(in the rows, 128 means zero)
which system made each run
path 1, j_656 (8 x 26)
[[122  99 108 106 119 145 108 138 154  91 128  90 145 145 125 143 138 140
  141 145 124 127 103 178  86 137]
 [131 112 177 114 128 132 115 171 143 111 164 153 131  98 132 115 159 135
  114 144 114 110 110 141 121 163]
 [147 117 159 152 148 152 143 121 129 131 160 174 120 164 100 129 127 119
  159 147 132 126 130 103 141 156]
 [109 179 132 132 156 107 142 107 144 114 156 124 137 150  96 169 111 101
  124 110 151 137 125 109 141 145]
 [ 93 175 117 131 145  86 120 122 143 126 123 132 114 137 164 101 104 102
  118 110 105 135 159 101 129 146]
 [128 133  67  99 124 125 131  87 144 124 112 117 141 156 144  75 105 126
  137 130 106 124 130 127 100 133]
 [142 141 100  64 114 153 124 122 123 131 124 114 151 100 121  91 139 132
   84 126 124  86 110 150 113 133]
 [146 110 138 117 117 199 117 140 101 146 116 145 102 124 121 103 149 126
   93 136 130  73 154 137 132 131]]
path 2, j_769 (8 x 26)
[[145 111 134 118 105 168 128 124 124 145 172 179 131 101  85 112 163 126
   86 147 156 103 121 104 157 124]
 [117 116 138 164 121 149 108 136 148 130 177 193 113 145  92 131 149 110
  133 162 152 140 145  84 164 135]
 [ 87 125 108 161 121 102  87 146 177 103 161 161 128 156 120 130 133 113
  170 169 133 179 134 100 139 130]
 [100 140 127 124 132  73  87 176 167  96 138 128 156 124 147 121 124 135
  189 165 104 180 103 134 118 142]
 [142 152 155  97 157  93 124 169 131 103 118  99 174 121 132 141 110 151
  199 146 100 151  73 169 103 157]
 [150 177 164  91 168 132 145 149 101 112 102  67 160 130 107 187 105 138
  158 110 128 112  86 181 113 149]
 [131 166 166 118 167 160 151 129  97 116  97  60 112 148 121 198 113 113
   96  73 137  77 140 177 109 151]
 [110 141 123 125 147 161 157  79 127 118 114  81  82 165 147 146 119  96
   44  59 130  65 177 149  96 151]]
path 3, j_761 (8 x 26)
[[173  57 146 136 136 163 171  93 114 143 108 144  93 162 178  54 120 148
  139 119  75  88 148 137  82 160]
 [173 153  97  65 125 202 143  99  94 142 126 109 166 130  49 147 129 129
  105 132 169  77  93 150 137 118]
 [ 91 127 136 152  99 174  74 177 111 143 113 146  74 100 137 133 165 103
   59 130 151  97 195 120 163 103]
 [127  28 101 177  97 158 130  91 173 107 176 159 111 176 106 134 154 137
  146 161 147 153 127 118 112 116]
 [102 163  96  82 105  99  83 157 171 101 183 145 187  87  81 132 152 124
  125 171 154 159  76 120 146 125]
 [111 134 176 153 141  90  87 202 141 127 133 184 114 114 175  79 132 128
  183 168  84 156 145 102 141 160]
 [163 138 147 136 173 122 149 127 122 119 116 120 160 186 104 152  88 145
  250 156 114 161  90 139 116 153]
 [106 218 156 113 166  97 110 179 100 115  78  58 142 114 135 198  99 117
  142  98 130 131 126 165 135 130]]
path 4, j_153 (8 x 26)
[[120 120 112 119 107 148 109 140 135 115 137 110 140 112  96 168 151 131
  104 135 162 127 111 150 132 105]
 [117  98 148 149 110 127 126 137 126 135 131 139  97 100 156 122 152 128
   80 112 127 116 154 125 131 118]
 [132  86 113 146 112 108 145  95 154 126 164 157 132 132 126 110 136 137
  132 138 130 152 115 105 123 122]
 [131 124 129 133 112 108 104 165 122 137 121 147 144  96 130 118 136 145
  163 160 127 161 113 118 150 105]
 [142 104 143 157 138 130 132 138 108 142  90 130 108 149 161 111 112 141
  178 134 102 138 147 130 120 126]
 [145 110 128 130 139 137 138 122 128 113 114  95 145 159 113 165 116 145
  177 134 130 140 101 161 106 126]
 [135 131 169 128 137 133 135 155 103 123 110  89 124 105 127 183 135 137
  113 105 138 114 118 165 125 122]
 [133 114 156 152 138 119 178  87 121 133 144 117 108 127 129 164 129 124
   82  81 142 116 135 123 127 126]]
path 5, j_340 (8 x 26)
[[117 118 129 161 120  81 135 120 138 143 140 163 118 114 152 105 126 128
  137 128 121 163 141  85 146 114]
 [136 138  82 121 127 108 131 101 135 134 119 131 156 149 118 106 102 135
  182 149 124 162 110 111 127 113]
 [132 151 110 101 124 115 104 161 109 135  78 100 146 108 151 112 114 144
  162 140 108 138 120 152 122 113]
 [162  82 150 132 127 151 144 137  96 138  84 100 118 127 154 129 127 159
  151 121 108 115 124 167 103 120]
 [158 114 154 126 129 158 159 116  93 137 119  98 131 114  97 185 137 143
  106 103 159 106 110 156 132 108]
 [115 124 165 167 121 108 144 129 114 141 143 135 104  91 124 179 147 123
   77  94 161 134 143 109 162  98]
 [111 107 114 176 115  80 152  83 154 133 168 159 120 132 122 141 128 122
  121 119 149 175 134  75 150 103]
 [109 162  68 116 114  65 114 109 154 131 138 140 166 117 125 101 108 127
  156 148 130 184 110  89 144 102]]
path 6, j_340 (8 x 26)
[[109 188 162 173 175  57 161 113 110 148 103 125 102 141 174 138  79 105
  146  79 108 154 168  85 147 137]
 [118 156  73 138 151  83 175  42 132 132  90  82 122 182 160 122  66 114
  142  77 112 146 150 112 103 120]
 [118 164  43  81 110 108 136  80 108 147  61  65 133 110 168  90  97 128
   79  83 116 112 145 140 109  87]
 [150  74  67 117  76 170 135  91  88 173  63 111  99 104 171  65 135 149
   73 109 119  93 166 137 116  69]
 [159  64  63 125  62 223 116 102  91 165  99 127 118 115  83 127 162 148
   89 149 180 102 140 138 147  48]
 [114  68 106 159  55 177  65 181 122 138 135 149 117  77  88 168 194 145
   97 175 191 146 134 131 174  47]
 [117  30 145 185  75 122  88 176 171 106 190 179 135  99  97 166 189 160
  164 196 163 196  93 122 151  89]
 [134 108 165 130 122  70 105 185 172  94 203 171 197  91  81 160 155 161
  214 200 141 209  35 122 146 135]]
path 7, j_305 (8 x 26)
[[156  98 131 118 115 127 150 113 114 151 122 147 126 106 153  75 132 147
  121 127 104 117 124 121 121 125]
 [161  80 118 132 110 165 141 107 119 144 135 152 131 134 106 111 141 145
  138 148 137 122 116 124 130 114]
 [138  94 127 137 104 163 112 149 115 130 122 121 129 116 104 160 151 145
  133 148 155 129 117 149 138  96]
 [112  92 157 160 123 131 115 157 138 106 130 108 110 127 135 179 150 136
  127 127 137 137 129 157 118 120]
 [111 120 166 146 140  86 138 139 155  99 164 121 134 120 131 170 137 130
  129 118 129 152 105 137 118 146]
 [132 160 179 137 159  77 150 142 123 128 146 141 140 111 133 144 115 127
  152 117 118 149 111 109 142 149]
 [144 168 143 138 166 104 153 115 111 143 115 138 135 156 126 123  89 122
  185 125 115 146 128 101 140 143]
 [146 173  89 106 147 129 140  99 104 143  87 103 149 157 116 121  85 126
  171 124 126 133 123 126 128 119]]
path 8, j_656 (8 x 26)
[[ 75 124 159 192 112  76 105 163 131 137 122 144  75  86 185 142 146 113
   84 103 128 155 186  98 158  99]
 [121  70  58 170  95  99 121  93 156 129 116 132 134 162 140 115 112 149
  197 160 130 201 126 108 121  77]
 [130 165 101  71 105  74 105 161 128 124 124 104 201  54 114 133 132 156
  144 148 137 165  61 147 139  94]
 [170 143 173 113 141 145 108 200  66 166  65 147 130  98 158  78 117 154
  191 160  87 115 131 138 144 134]
 [184 101 163 125 161 185 165 123  93 121  93  79 136 179 100 183 109 155
  190 124 128 102  98 187  96 144]
 [128 118 234 145 162 102 172 146 126 102 160 100 110 100 146 198 148 129
   77  70 125 102 113 163 110 170]
 [131  69 184 209 146  85 194  76 146 137 173 179  77 155 167 120 124 125
  124  95 110 149 159  73 128 148]
 [123 139  74 143 120  49 190  22 157 138 175 136 157 131 106 142 101 122
  114  93 158 185 104  66 145  92]]
path 9, j_305 (8 x 26)
[[143  82 120 152 117  78 150 120 110 140  71  92 125 117 191 116 106 168
  173 115  96 168 123 146 101  89]
 [181  62 122 121 122 111 193  71 122 132 121 101 153 128 138 124 118 175
  155 111 112 139  78 153  88 114]
 [189  87 158 127 120 144 190  99  78 158 115 108 146  94  99 170 136 168
  121 103 155 119  85 147 136  89]
 [146  80 158 194 125 137 173  99  95 147 115 107  98 134 113 212 132 143
  121  91 169 143 138 129 146  78]
 [105 105 125 186 114  63 156  98 139 121 136  95 126 115 127 214 125 138
  126  96 165 193 117 119 141  71]
 [123 116 153 169 126  22 165 122 120 141 112 111 133  81 178 153 112 155
  147  92 117 195 112 113 137  87]
 [169  94 143 161 142  54 198  81 114 155 111 135 141 126 167 109  92 166
  196 109  96 182 101 103 121 112]
 [203 104 113 121 129 113 193  75  81 170  90 113 170 127 112 124  92 178
  201 126 127 159  76 126 130  86]]
path 10, j_153 (8 x 26)
[[114 204 106  72 143  77 137 111 148 112 157 106 181 103 103 141 111 114
  106 109 138 136  86 125 130 142]
 [128 206 127  95 143 117 134 126  91 165 102 137 123  96 146  81 107 107
   84  98 115  92 156  97 156 134]
 [133 165  54 100 134 163 136  61 133 143 125 142 132 181 101  79  98 100
  120 130 131 103 150  95 129 136]
 [105 171  61  72 105 180  59 156 136 120 114 119 146 128  97 103 138 108
  110 165 145 101 136 142 135 120]
 [112 108 117 104 116 191  87 151 142 116 124 141  93 141 153  67 151 111
   82 142 102  66 169 149  99 164]
 [127  88 129 100 123 170 111 129 184  88 199 166 139 153 100  94 163 122
  118 168 119 100 103 141  96 185]
 [115 135 196 121 138 133  86 207 154 105 186 187 131 101 116 114 167 119
  132 172 117 119 115 120 142 181]
 [112 139 200 168 176  97 129 154 158 112 172 190 104 164 152 106 118 106
  174 141  90 141 148  91 130 201]]
path 11, j_761 (8 x 26)
[[121 132  65  71 112 119  83 143 177  90 146 118 190 139 105 100 128 141
  183 187 117 157  71 154  98 138]
 [123 156 184  99 147 132  72 235 120 112 107 132 137  98 155 105 139 136
  168 165  87 114 120 164 122 171]
 [160 103 218 167 178 161 152 161 105 116 121 121 112 175 114 188 120 141
  201 134 119 120 118 162 115 169]
 [107 180 174 148 164 109 150 130 123 105 146  79 131 134  87 252 119 108
  109  82 173 135 113 145 144 131]
 [ 74 143 162 182 148  48 161  97 159 113 158 120  84 122 178 164 120  97
   62  57 125 144 168  96 128 138]
 [129 136  92 117 146  62 204  15 166 128 172 140 140 153 149  80  92 115
  101  81 107 138 119  80 101 155]
 [138 216  58  47 135 117 138  80 113 162 104 138 154 117 140  23  88 106
   92 113 101  90 140  92 132 143]
 [155 131  74  96 124 217 105 119  83 168  47 135  96 170 157  26 104 120
  138 145  91  64 189 132 113 131]]
path 12, j_769 (8 x 26)
[[125 178  88 101 116 115 113 130 103 152  93 115 144  99 129 114 114 125
  118 123 136 132 133 116 151  94]
 [157  96 157 144 125 162 126 158  89 152  89 136 105 121 150 109 134 147
  148 136 111 110 145 142 128 119]
 [147  80  95 128 102 164 141  95 128 126 131 114 137 140  94 150 140 144
  123 134 157 127 109 144 119  97]
 [108 122 146 138 106 125 112 152 133 126 156 140 119  82 118 155 164 123
   71 121 156 123 131 122 152 110]
 [123  92 168 166 139 117 146 117 157 116 177 170 106 147 134 124 140 120
  130 128 120 134 136 103 124 161]
 [105 158  89 130 133  78 129  95 165 118 159 142 149 145 118 121 108 113
  146 132 133 168 119  91 135 129]
 [115 171 139 128 142  78 105 170 119 137 101 135 137 107 163 105 109 129
  169 139 100 158 134 113 143 129]
 [164 114 131 122 144 131 141 134 104 132  82 102 147 148 140 124 102 158
  204 141 102 140 103 158 105 126]]

runs to name
path 13 (2 x 26)
[[123 127 215 185 167 108 142 160 123 124 143 154  93 141 146 159 126 119
  155 117 115 137 151 112 140 162]
 [107 155 149 161 166  60 156 108 157 103 155 119 138 160 126 178  97 116
  171 109 128 178 114 109 125 148]]
 -> j_153
path 14 (2 x 26)
[[134  94 145 145 109 105 122 160 101 153  83 127 107  83 194  91 135 155
  128 122  96 134 147 133 125 103]
 [175  57 118 137 108 149 156 104 110 139 109 113 142 131 115 139 132 171
  168 140 136 143  93 153 112  93]]
 -> j_656
path 15 (2 x 26)
[[110 217  80  77 146 113  99 143 103 132  51  59 149 128 149 125  82 117
  141 111 114 121 138 156 120 116]
 [149 155  87  68 141 178 153  80 102 134  79  69 126 153 138 100 102 119
   82  86 111  55 142 169  85 143]]
 -> j_153
path 16 (2 x 26)
[[118  64 110 156  93 115 123 128 136 120 108  98 117 111 156 149 146 154
  121 122 133 152 127 154 111  82]
 [138  82 153 128 108  94 156 121 139 122 160 129 138  77 142 134 156 155
   93 112 127 137  95 138 117 117]]
 -> j_769
path 17 (2 x 26)
[[138 130 145 148 139  41 189  80 136 137 160 137 151 105 135 140 109 141
  137  96 128 175  94  91 137 118]
 [170 141 141 147 138  81 174 107  79 180  95 146 142 104 138 111  95 153
  178 118 121 166 116  88 161  93]]
 -> j_305
path 18 (2 x 26)
[[123 130 134 174 128  87 138 118 125 149 135 160 121 125 131 133 117 125
  155 130 136 172 141  80 163 105]
 [118 144  89 138 129  83 127 111 140 128 114 118 149 145 130 132  99 132
  183 139 126 181 117 111 131 105]]
 -> j_340
path 19 (2 x 26)
[[156 111 104 111 121 138 171  64 137 132 167 140 153 136  86 124 128 133
  112 122 149 122  96 114 125 125]
 [121 176 132 119 124 119 130 127 106 155 133 144 121  87 119 125 133 109
   71 105 148 110 147  96 167 113]]
 -> j_656
path 20 (2 x 26)
[[142 100  91  97 114 175 120 116 132 114 117 102 139 150 112 122 133 138
  130 142 130 105 112 167  96 127]
 [127 118 163 112 119 158 111 165 128 117 150 132 124  95 118 138 165 128
   82 131 136  92 120 151 127 143]]
 -> j_656
path 21 (2 x 26)
[[138 116 123 116 129 112 147 117 120 121 100  78 138 120 148 144 117 147
  130 105 119 129 110 165  98 117]
 [147 110 147 128 135 120 177  92 117 132 132 109 125 118 134 143 125 138
   98  89 128 113 116 139 114 128]]
 -> j_305
path 22 (2 x 26)
[[167 152 129 119 149 157 140 111 106 166 137 204 131 158 106  53 105 117
  178 163 109 115 139  71 156 157]
 [115 175  99 124 147 178  70 165 131 118 108 137 135 190  87 135 108 104
  205 182 137 134 145 127 143 144]]
 -> j_153
path 23 (2 x 26)
[[146 105  77 121 116 136 171  38 153 132 172 151 145 161  88 108 122 124
  114 125 148 131 111  96 122 123]
 [102 187  68  79 103 124  79 141 135 142 127 151 147  95 123  67 131 107
   92 150 131 121 141 100 156 116]]
 -> j_761
path 24 (2 x 26)
[[130  35 188 185 113 144 123 163 148 111 168 166  98 127 133 149 173 149
  141 154 130 139 127 136 122 137]
 [125 105 177 150 132 105 113 175 159  94 183 149 158 119  90 184 154 144
  180 170 146 175  77 137 137 141]]
 -> j_305
path 25 (2 x 26)
[[119 107 116 109 114  86 150  94 153 131 147 144 118  98 186  51 132 129
   72 102  88 115 138 110 103 145]
 [168 143 104  95 126 116 159  88 109 171 132 179 150 109 126  41 110 136
  137 138 108 123 115  80 145 130]]
 -> j_769
